In the data rows, the value 50 means zero.
Some points:
[44,26,46,57,30,55,55,63,48,55,64,44,38,34,97,34,40,60,55,23,58,36,61,55,73,39,31,53,61,56,35,37,45,
 42,33,64,64,41,54,40,62,48,39,57,83,65,42,44]
[51,37,38,58,95,65,57,54,36,38,42,45,39,38,56,27,46,62,42,65,42,52,27,56,43,57,68,60,72,37,62,40,77,
 55,59,51,52,64,56,49,36,40,50,45,33,41,48,47]
[63,55,56,36,34,46,38,32,39,52,11,54,41,34,92,37,57,61,44,45,52,61,61,51,43,86,58,39,19,40,64,34,50,
 37,65,86,53,52,55,70,29,47,66,42,31,34,31,35]
[57,45,42,34,51,88,45,52,35,64,50,55,60,50,55,92,61,54,37,75,66,36,38,65,61,10,18,42,58,53,51,50,48,
 70,63,41,48,20,54,31,52,35,49,21,70,27,42,38]
[59,39,22,51,45,44,49,70,60,30,85,41,39,49,69,39,44,82,63,47,61,58,55,58,33,53,50,57,59,72,26,69,31,
 40,69,61,62,74,44,72,42,69,43,60,64,68,49,55]
[41,61,47,44,49,47,46,25,69,59,73,56,45,20,29,58,54,31,51,43,48,55,61,53,60,58,31,32,51,49,65,55,43,
 59,67,29,50,32,47,53,63,53,42,23,48,42,63,48]
[49,42,61,52,56,56,44,26,64,55,7,69,50,76,35,39,62,48,71,70,44,19,27,58,55,32,61,58,49,51,39,36,63,
 51,34,5,35,50,57,37,34,36,68,55,56,48,51,38]
[51,50,37,39,53,36,43,58,59,67,77,45,48,59,50,14,36,66,68,42,58,74,55,56,35,71,58,67,48,88,58,70,51,
 45,49,66,57,57,40,75,74,43,55,48,35,44,60,68]
[58,68,69,41,55,55,34,37,53,49,38,33,58,47,82,57,56,58,43,49,47,53,73,56,32,73,54,48,58,63,65,47,52,
 21,42,48,73,31,46,61,36,40,24,74,40,37,42,34]
[61,41,61,52,37,42,43,59,28,38,79,66,47,30,28,51,54,53,53,54,51,77,48,24,66,52,59,69,54,59,65,41,50,
 42,64,46,49,62,62,55,61,43,55,52,73,68,37,51]
[48,75,47,41,59,34,58,55,57,42,59,51,66,34,53,68,37,46,52,76,48,22,26,48,39,40,53,63,51,44,20,57,61,
 14,65,45,35,79,54,21,63,44,60,46,59,51,66,58]
[46,70,66,87,67,37,46,44,40,41,59,48,54,48,54,43,51,85,55,61,40,71,36,50,35,41,63,78,51,51,50,55,76,
 59,33,51,12,99,62,99,50,42,57,45,56,46,44,72]
[67,63,33,61,52,44,59,53,57,48,67,50,70,38,28,65,61,48,55,41,64,31,47,43,58,23,42,72,46,38,27,63,35,
 66,66,32,42,15,54,52,32,57,65,49,35,40,45,67]
[65,66,42,69,84,67,33,58,48,46,26,44,71,70,75,44,42,50,50,54,40,69,46,55,20,67,65,61,64,67,51,37,51,
 21,22,65,33,55,62,62,0,45,54,33,51,60,43,73]
[46,41,30,49,68,22,50,35,39,67,69,46,33,41,17,49,34,43,45,52,45,71,65,51,38,40,49,56,28,50,57,66,54,
 37,31,57,59,45,50,68,50,63,64,47,48,62,59,34]
[59,32,41,43,58,70,60,34,49,43,76,58,51,51,13,59,59,52,55,44,36,71,45,31,36,53,55,41,45,41,34,67,25,
 76,51,54,64,75,50,43,39,53,48,54,47,54,59,52]
[47,49,25,35,40,24,51,49,51,39,78,43,63,51,58,74,66,62,41,37,50,66,56,50,65,55,52,58,59,40,39,66,76,
 45,49,43,55,48,49,41,55,55,36,61,37,53,45,50]
[52,88,42,50,57,49,38,32,53,63,43,47,53,31,43,16,41,54,51,56,32,55,63,55,65,46,49,47,26,44,30,45,70,
 50,58,32,43,23,44,68,36,47,40,56,38,41,40,87]
[45,47,55,44,65,49,51,42,35,51,56,43,57,53,36,33,59,35,62,70,54,44,49,52,22,75,66,81,34,35,68,46,62,
 55,59,45,37,26,38,59,12,55,43,62,43,42,35,31]
[50,32,56,46,19,27,31,44,97,52,60,41,44,63,76,0,42,66,60,37,66,59,67,49,65,55,58,18,36,76,93,55,43,
 95,26,45,47,99,36,61,64,54,38,62,53,60,33,21]
[45,50,70,39,70,61,51,57,52,48,23,61,58,44,41,54,51,39,44,53,44,40,34,32,56,17,28,49,40,36,49,37,66,
 35,49,46,49,43,61,51,61,79,79,55,40,27,47,33]
[50,57,52,59,33,57,45,59,44,70,22,44,38,60,10,63,65,19,33,60,49,31,45,35,58,38,38,24,57,17,25,38,38,
 51,70,59,48,50,40,18,52,55,41,70,45,50,56,30]
[43,49,31,37,44,42,62,30,36,47,47,49,53,50,42,69,37,32,63,62,35,72,58,47,54,40,53,41,65,66,75,45,54,
 63,80,57,48,51,25,54,57,62,65,60,23,58,73,52]
[50,56,56,44,46,53,64,46,45,44,45,54,53,59,29,64,49,47,55,54,48,25,79,53,50,31,48,55,51,28,47,76,69,
 49,57,49,37,93,53,33,33,52,39,35,53,50,40,58]
[43,27,79,56,46,61,40,35,65,60,70,46,58,43,72,56,40,53,45,39,59,46,60,40,52,63,46,43,57,53,62,39,36,
 61,62,35,62,61,50,38,53,68,60,44,42,55,44,50]
[53,37,57,45,37,47,54,63,38,41,67,35,57,56,83,44,32,42,39,7,58,33,55,66,62,62,44,60,57,58,58,55,40,
 56,36,39,52,65,36,38,37,47,43,59,63,57,54,71]
[63,34,71,47,41,44,40,58,39,68,47,53,53,41,66,12,54,41,48,56,49,46,56,67,40,83,60,52,54,49,68,42,50,
 50,37,39,62,41,42,76,70,64,36,45,48,60,59,4]
[41,66,49,62,31,48,56,64,77,65,64,72,58,40,61,77,47,64,49,43,69,50,40,44,60,48,47,54,49,44,51,36,55,
 52,64,48,49,39,48,15,50,65,38,46,77,57,62,56]
[34,43,56,48,23,54,53,74,55,41,26,79,39,55,35,61,41,31,49,70,57,36,30,74,71,55,38,54,59,30,55,61,44,
 44,4,30,46,54,58,60,59,46,62,45,30,35,52,28]
[49,54,47,51,33,39,58,69,53,45,63,62,45,68,65,46,40,36,54,44,57,42,80,53,62,60,44,26,43,56,37,10,52,
 60,20,72,54,21,53,64,55,38,51,36,53,64,54,61]
[41,54,39,58,47,44,62,47,44,43,58,63,53,72,26,37,48,42,28,44,55,63,40,64,57,30,58,48,72,64,26,37,48,
 39,88,54,63,54,55,40,52,50,26,46,70,49,65,17]
[30,65,64,40,66,75,58,43,44,58,25,43,49,53,25,47,51,43,66,58,28,42,68,82,70,66,69,48,17,48,34,73,51,
 43,29,77,42,14,51,25,44,67,71,52,10,51,47,39]
[52,60,57,80,67,73,58,44,50,54,11,72,47,69,18,62,50,47,60,51,38,19,35,69,26,38,44,36,42,37,42,66,54,
 45,46,26,46,78,46,49,68,48,90,65,67,42,38,67]
[44,54,64,45,45,28,54,58,60,41,42,37,53,60,61,43,40,50,48,25,44,83,69,69,63,46,39,39,56,27,61,55,26,
 54,69,58,45,0,52,44,75,42,33,55,43,53,45,57]
[36,24,26,55,25,37,44,44,62,31,59,18,47,58,59,29,55,57,43,54,63,71,62,47,50,54,71,53,53,69,61,65,56,
 26,69,35,61,11,46,65,67,37,60,46,51,45,77,83]
[56,52,57,54,70,33,73,21,34,48,86,41,52,59,25,62,48,57,48,77,41,39,45,47,35,62,45,50,47,36,45,64,77,
 35,62,45,48,40,56,51,64,46,30,71,37,43,58,61]
[56,66,61,54,51,79,53,47,67,31,99,38,48,48,26,92,54,58,43,44,58,65,4,56,60,34,37,64,54,37,47,33,65,
 49,75,35,81,63,46,35,63,39,28,37,62,51,54,53]
[57,67,47,53,56,67,38,58,18,50,17,50,45,50,43,53,47,46,39,44,42,30,38,47,42,65,67,46,62,37,68,27,50,
 74,54,71,53,29,63,49,43,47,58,45,72,36,35,31]
[58,46,45,40,36,61,55,59,73,48,85,49,43,45,51,59,73,50,34,49,45,32,53,61,57,28,43,39,73,38,59,43,39,
 44,46,63,58,60,44,58,78,54,62,51,57,47,50,89]
[52,59,68,51,36,46,44,47,42,54,28,45,41,47,89,58,41,46,48,27,49,41,51,26,28,50,58,23,74,68,66,50,26,
 41,23,48,34,36,44,31,43,49,47,39,17,61,31,28]
[49,58,32,69,52,71,42,66,66,53,38,51,43,54,40,39,55,87,60,62,43,22,30,43,48,58,48,81,53,51,41,51,57,
 58,31,49,39,61,42,22,68,46,35,51,76,50,69,49]
[41,45,15,59,46,68,75,60,51,75,29,52,40,55,69,56,62,30,61,53,41,50,40,30,34,38,44,60,42,56,59,39,50,
 34,48,46,43,93,68,44,33,53,45,65,37,56,35,69]
[51,36,67,41,55,34,60,46,53,61,23,61,42,30,78,50,62,33,50,49,47,68,56,37,54,70,43,40,46,78,39,56,46,
 73,30,68,66,44,48,49,36,42,73,60,29,41,53,21]
[50,25,51,52,46,34,53,41,57,39,18,65,57,45,62,46,45,28,33,36,65,60,52,36,42,40,55,61,44,48,31,39,32,
 67,37,78,47,33,42,42,71,50,53,45,50,57,47,58]
[40,29,66,50,66,42,46,63,30,51,18,32,54,37,0,68,59,55,58,59,37,43,43,37,55,56,61,34,29,56,41,65,48,
 45,50,50,44,41,54,50,30,43,48,44,54,33,47,52]
[52,41,55,42,45,37,24,72,39,36,69,51,59,65,63,46,50,46,47,39,72,54,56,42,65,22,30,20,42,56,56,54,25,
 57,46,57,65,53,54,38,45,43,34,49,74,70,66,55]
[54,67,53,30,59,57,55,55,39,50,49,48,39,65,68,57,53,54,49,48,59,66,63,31,53,71,56,52,43,51,49,58,37,
 66,64,51,37,62,58,87,55,50,48,44,68,67,55,77]
These points spread out most along one direction. Take the direction at right angles to it along which they spread out most. Then take the direction at right angles to both along which they spread out most. Go by this last direction. How far along it is each point below, from 0 to 99? 50 is the average, and the first point above lies past it. One standard deviation of the points above along it is 16.
[46,41,30,49,68,22,50,35,39,67,69,46,33,41,17,49,34,43,45,52,45,71,65,51,38,40,49,56,28,50,57,66,54,
 37,31,57,59,45,50,68,50,63,64,47,48,62,59,34] --> 38
[43,27,79,56,46,61,40,35,65,60,70,46,58,43,72,56,40,53,45,39,59,46,60,40,52,63,46,43,57,53,62,39,36,
 61,62,35,62,61,50,38,53,68,60,44,42,55,44,50] --> 60
[41,66,49,62,31,48,56,64,77,65,64,72,58,40,61,77,47,64,49,43,69,50,40,44,60,48,47,54,49,44,51,36,55,
 52,64,48,49,39,48,15,50,65,38,46,77,57,62,56] --> 65
[44,26,46,57,30,55,55,63,48,55,64,44,38,34,97,34,40,60,55,23,58,36,61,55,73,39,31,53,61,56,35,37,45,
 42,33,64,64,41,54,40,62,48,39,57,83,65,42,44] --> 70
[59,39,22,51,45,44,49,70,60,30,85,41,39,49,69,39,44,82,63,47,61,58,55,58,33,53,50,57,59,72,26,69,31,
 40,69,61,62,74,44,72,42,69,43,60,64,68,49,55] --> 28
[57,45,42,34,51,88,45,52,35,64,50,55,60,50,55,92,61,54,37,75,66,36,38,65,61,10,18,42,58,53,51,50,48,
 70,63,41,48,20,54,31,52,35,49,21,70,27,42,38] --> 77
[65,66,42,69,84,67,33,58,48,46,26,44,71,70,75,44,42,50,50,54,40,69,46,55,20,67,65,61,64,67,51,37,51,
 21,22,65,33,55,62,62,0,45,54,33,51,60,43,73] --> 21
[48,75,47,41,59,34,58,55,57,42,59,51,66,34,53,68,37,46,52,76,48,22,26,48,39,40,53,63,51,44,20,57,61,
 14,65,45,35,79,54,21,63,44,60,46,59,51,66,58] --> 38
[56,66,61,54,51,79,53,47,67,31,99,38,48,48,26,92,54,58,43,44,58,65,4,56,60,34,37,64,54,37,47,33,65,
 49,75,35,81,63,46,35,63,39,28,37,62,51,54,53] --> 49
[59,32,41,43,58,70,60,34,49,43,76,58,51,51,13,59,59,52,55,44,36,71,45,31,36,53,55,41,45,41,34,67,25,
 76,51,54,64,75,50,43,39,53,48,54,47,54,59,52] --> 42
[30,65,64,40,66,75,58,43,44,58,25,43,49,53,25,47,51,43,66,58,28,42,68,82,70,66,69,48,17,48,34,73,51,
 43,29,77,42,14,51,25,44,67,71,52,10,51,47,39] --> 58
[57,67,47,53,56,67,38,58,18,50,17,50,45,50,43,53,47,46,39,44,42,30,38,47,42,65,67,46,62,37,68,27,50,
 74,54,71,53,29,63,49,43,47,58,45,72,36,35,31] --> 61
